Small tables with named rows and columns. After each table, cells are looked up by row and column.

Gizeve:
         Dibiveg  Datazuz     Bem    Suze  Badanav   Vuzuk  Rafeliz   Kezat
Pofid     -0.695   -0.674  -1.957   8.241    1.708   3.092    0.196   0.314
Veriko    -3.373    4.532   1.778  -2.061   -0.661   5.470   -0.577   4.053
Luv        0.164   -1.190   0.510  -8.719   -2.612  -5.002   -1.195  -2.059
Tak        0.513   -1.869   0.097  -8.149   -2.533  -5.648   -1.139  -2.646
Bodokav    1.113   -2.957  -0.487  -6.869   -2.220  -6.518   -1.046  -3.501
Tedele     0.604   -2.973  -2.881   8.284    1.581   0.079    0.182  -1.831
Zaf        2.119   -5.366  -3.215   4.445    0.484  -4.677   -0.166  -4.491

What is the Badanav of Veriko in Gizeve?
-0.661
What is the Kezat of Pofid in Gizeve?
0.314
What is the Datazuz of Tak in Gizeve?
-1.869
What is the Rafeliz of Tak in Gizeve?
-1.139
What is the Kezat of Luv in Gizeve?
-2.059
What is the Dibiveg of Bodokav in Gizeve?
1.113
What is the Suze of Zaf in Gizeve?
4.445
What is the Datazuz of Bodokav in Gizeve?
-2.957
What is the Datazuz of Pofid in Gizeve?
-0.674
What is the Vuzuk of Zaf in Gizeve?
-4.677
What is the Vuzuk of Pofid in Gizeve?
3.092
What is the Badanav of Tedele in Gizeve?
1.581
What is the Suze of Tedele in Gizeve?
8.284
What is the Datazuz of Zaf in Gizeve?
-5.366
What is the Badanav of Luv in Gizeve?
-2.612
What is the Bem of Veriko in Gizeve?
1.778
What is the Badanav of Pofid in Gizeve?
1.708

Nosur
          Gera  Mevub  Tivamu    Rer   Raz  Mided  Molufi  Vopasup  Sugopun   Bolu
Metivub   4.33   3.29    1.72   2.87  3.08   3.10    4.78     3.93     2.99   3.35
Bunodu    4.24   4.09    1.72   2.77  4.17   3.62    4.80     3.25     3.21   4.34
Balig     3.42   5.46    1.72   3.48  4.76   5.40    3.70     2.50     4.14   3.12
Kifute    3.23   3.31    1.72   3.47  3.60   1.32    3.08     3.51     3.50   3.68
Zir       2.82   5.27    1.72   4.36  4.88   3.49    2.49     2.88     4.75   3.15
Mek       2.25   3.94    1.72   4.59  4.34   0.30    1.43     3.33     4.54   3.58
Kubotu   -4.67   1.51    1.72   0.54  1.92   0.65   -5.95    -4.36     1.01  -0.67
Rete      3.07   0.08    1.72   0.06  2.48  -1.81    3.77     2.03     0.13   6.31
Vad      -0.91   4.37    1.72   7.22  0.26   4.45   -3.38     3.35     6.29  -6.81
Giri      2.14   2.12    1.72  -1.31  4.28   2.23    3.50    -1.09    -0.15   6.76

What is the Mevub of Kubotu in Nosur? 1.51
What is the Molufi of Kubotu in Nosur? -5.95
What is the Vopasup of Vad in Nosur? 3.35
What is the Sugopun of Zir in Nosur? 4.75
What is the Mevub of Bunodu in Nosur? 4.09
What is the Molufi of Balig in Nosur? 3.70

Setum =
fields: Feve, Daf, Murov
Gegod: [-1.4, 2.0, 1.9]
Panef: [7.6, 0.7, -5.7]
Zonurok: [4.0, 1.6, 1.6]
Lib: [4.0, 0.2, 1.6]
Rabag: [4.0, -0.6, 6.5]
Sur: [4.0, 0.2, -3.7]
Ruz: [4.0, 0.2, 1.6]
Fesi: [8.0, -1.2, 1.1]
Gadule: [4.0, 0.2, 1.6]

Panef, Murov => -5.7
Gadule, Murov => 1.6
Rabag, Daf => -0.6
Rabag, Murov => 6.5
Gegod, Daf => 2.0
Rabag, Feve => 4.0
Zonurok, Murov => 1.6
Gadule, Daf => 0.2
Zonurok, Daf => 1.6
Sur, Murov => -3.7
Lib, Murov => 1.6
Ruz, Murov => 1.6
Fesi, Daf => -1.2
Sur, Daf => 0.2
Ruz, Feve => 4.0
Gegod, Feve => -1.4
Lib, Feve => 4.0
Row with the largest Murov: Rabag

Fek
         Zav  Dap  Mon  Rad  Zapu  Dutefi  Fel  Nor
Zomerir   78   54   95   73    68      75   78  103
Muzaf    122  121  107  115   108     125  113  103
Nusab    134  145  147  128   144     119  131  131
Rofelid  153  201   79  146   123     134  133   47
Pum      128  113  117  108    97     120  111  108
Vupiz     93   73  130   88   100      87   97  133

What is the Dap of Rofelid in Fek?
201
What is the Mon of Nusab in Fek?
147
What is the Dap of Muzaf in Fek?
121
What is the Zav of Pum in Fek?
128
What is the Dutefi of Vupiz in Fek?
87
What is the Zapu of Vupiz in Fek?
100
What is the Nor of Pum in Fek?
108
What is the Dap of Pum in Fek?
113
What is the Rad of Vupiz in Fek?
88

Gisedi =
,Rozi,Veku
Navudor,117,6
Besako,129,111
Soli,163,78
Kubo,149,161
Vebor,74,219

What is the Rozi of Besako in Gisedi? 129
What is the Rozi of Navudor in Gisedi? 117
What is the Rozi of Soli in Gisedi? 163
What is the Veku of Kubo in Gisedi? 161
What is the Veku of Soli in Gisedi? 78
What is the Rozi of Vebor in Gisedi? 74
What is the Veku of Vebor in Gisedi? 219
What is the Rozi of Kubo in Gisedi? 149
What is the Veku of Navudor in Gisedi? 6
What is the Veku of Besako in Gisedi? 111

Ved =
|  | Duno | Buk | Zated | Tek | Rolaziz | Toru |
|---|---|---|---|---|---|---|
| Zodu | -8 | -7 | 2 | -6 | 6 | 12 |
| Kug | -76 | -60 | -80 | -60 | 25 | 14 |
| Tok | 6 | -9 | 20 | 7 | -9 | 19 |
| Foren | -20 | -59 | 8 | -4 | 12 | 86 |
| Lof | -5 | 1 | -3 | 0 | 16 | 24 |

Duno of Tok is 6
Buk of Kug is -60
Zated of Foren is 8
Zated of Tok is 20
Duno of Foren is -20
Rolaziz of Foren is 12
Toru of Zodu is 12
Rolaziz of Kug is 25
Tek of Lof is 0
Duno of Kug is -76
Buk of Foren is -59
Which row has the largest Zated? Tok

Ket =
	Toduf	Bon	Fisep	Raferir	Fegaza	Zon	Lofivu	Metiz	Sek	Nop
Sigeze	203	222	159	151	197	127	55	104	159	115
Mul	106	129	218	229	116	63	160	170	170	114
Rinim	197	147	151	152	179	116	89	81	162	100
Zopari	187	147	129	121	150	135	126	117	169	132
Gizur	97	123	210	186	98	139	216	146	140	171
Nule	73	113	117	219	197	103	183	136	219	71
Lenufod	179	186	135	111	122	169	157	109	126	147
Duno	106	122	143	133	171	209	136	193	108	183
Suso	147	187	203	108	89	197	162	130	130	205

Lofivu of Suso: 162
Sek of Suso: 130
Metiz of Suso: 130
Bon of Sigeze: 222
Raferir of Mul: 229
Lofivu of Gizur: 216
Lofivu of Duno: 136
Fegaza of Nule: 197
Nop of Suso: 205
Metiz of Duno: 193
Nop of Lenufod: 147
Fisep of Suso: 203
Sek of Nule: 219
Zon of Gizur: 139
Toduf of Suso: 147
Nop of Sigeze: 115
Sek of Rinim: 162
Which row has the largest Raferir? Mul

Table Volet
|  | Lev | Natolug | Mitev | Fani | Kivan | Suk | Peb |
|---|---|---|---|---|---|---|---|
| Fuge | -0.970 | -5.740 | 68.641 | 3.538 | -54.413 | -10.294 | -1.701 |
| Ranebed | 2.107 | -8.429 | 55.181 | 9.295 | -81.313 | -32.533 | 17.582 |
| Balesa | 3.447 | -9.702 | 67.418 | -5.772 | -62.906 | -18.903 | 1.540 |
| Daf | -16.702 | -6.793 | 74.576 | -22.580 | -56.456 | -23.780 | 12.514 |
| Burel | -5.280 | 3.429 | 46.353 | -19.539 | -50.194 | -22.528 | -11.665 |
| Duzu | 6.262 | -5.709 | 74.180 | -10.137 | -63.961 | -28.021 | 0.202 |
| Bik | -12.365 | -13.984 | 63.223 | -9.862 | -48.066 | -17.918 | -2.952 |
| Sebovas | -13.183 | -2.561 | 63.401 | -20.111 | -56.867 | -25.153 | -7.106 |
| Vuna | 1.672 | -7.732 | 59.736 | -17.814 | -55.110 | -24.948 | 12.469 |
| Sizuvud | -6.676 | -9.791 | 44.271 | 2.524 | -67.264 | -25.500 | -5.244 |

What is the Suk of Sebovas in Volet? -25.153
What is the Peb of Daf in Volet? 12.514
What is the Natolug of Duzu in Volet? -5.709
What is the Peb of Fuge in Volet? -1.701
What is the Kivan of Duzu in Volet? -63.961
What is the Natolug of Ranebed in Volet? -8.429
What is the Kivan of Burel in Volet? -50.194
What is the Mitev of Balesa in Volet? 67.418

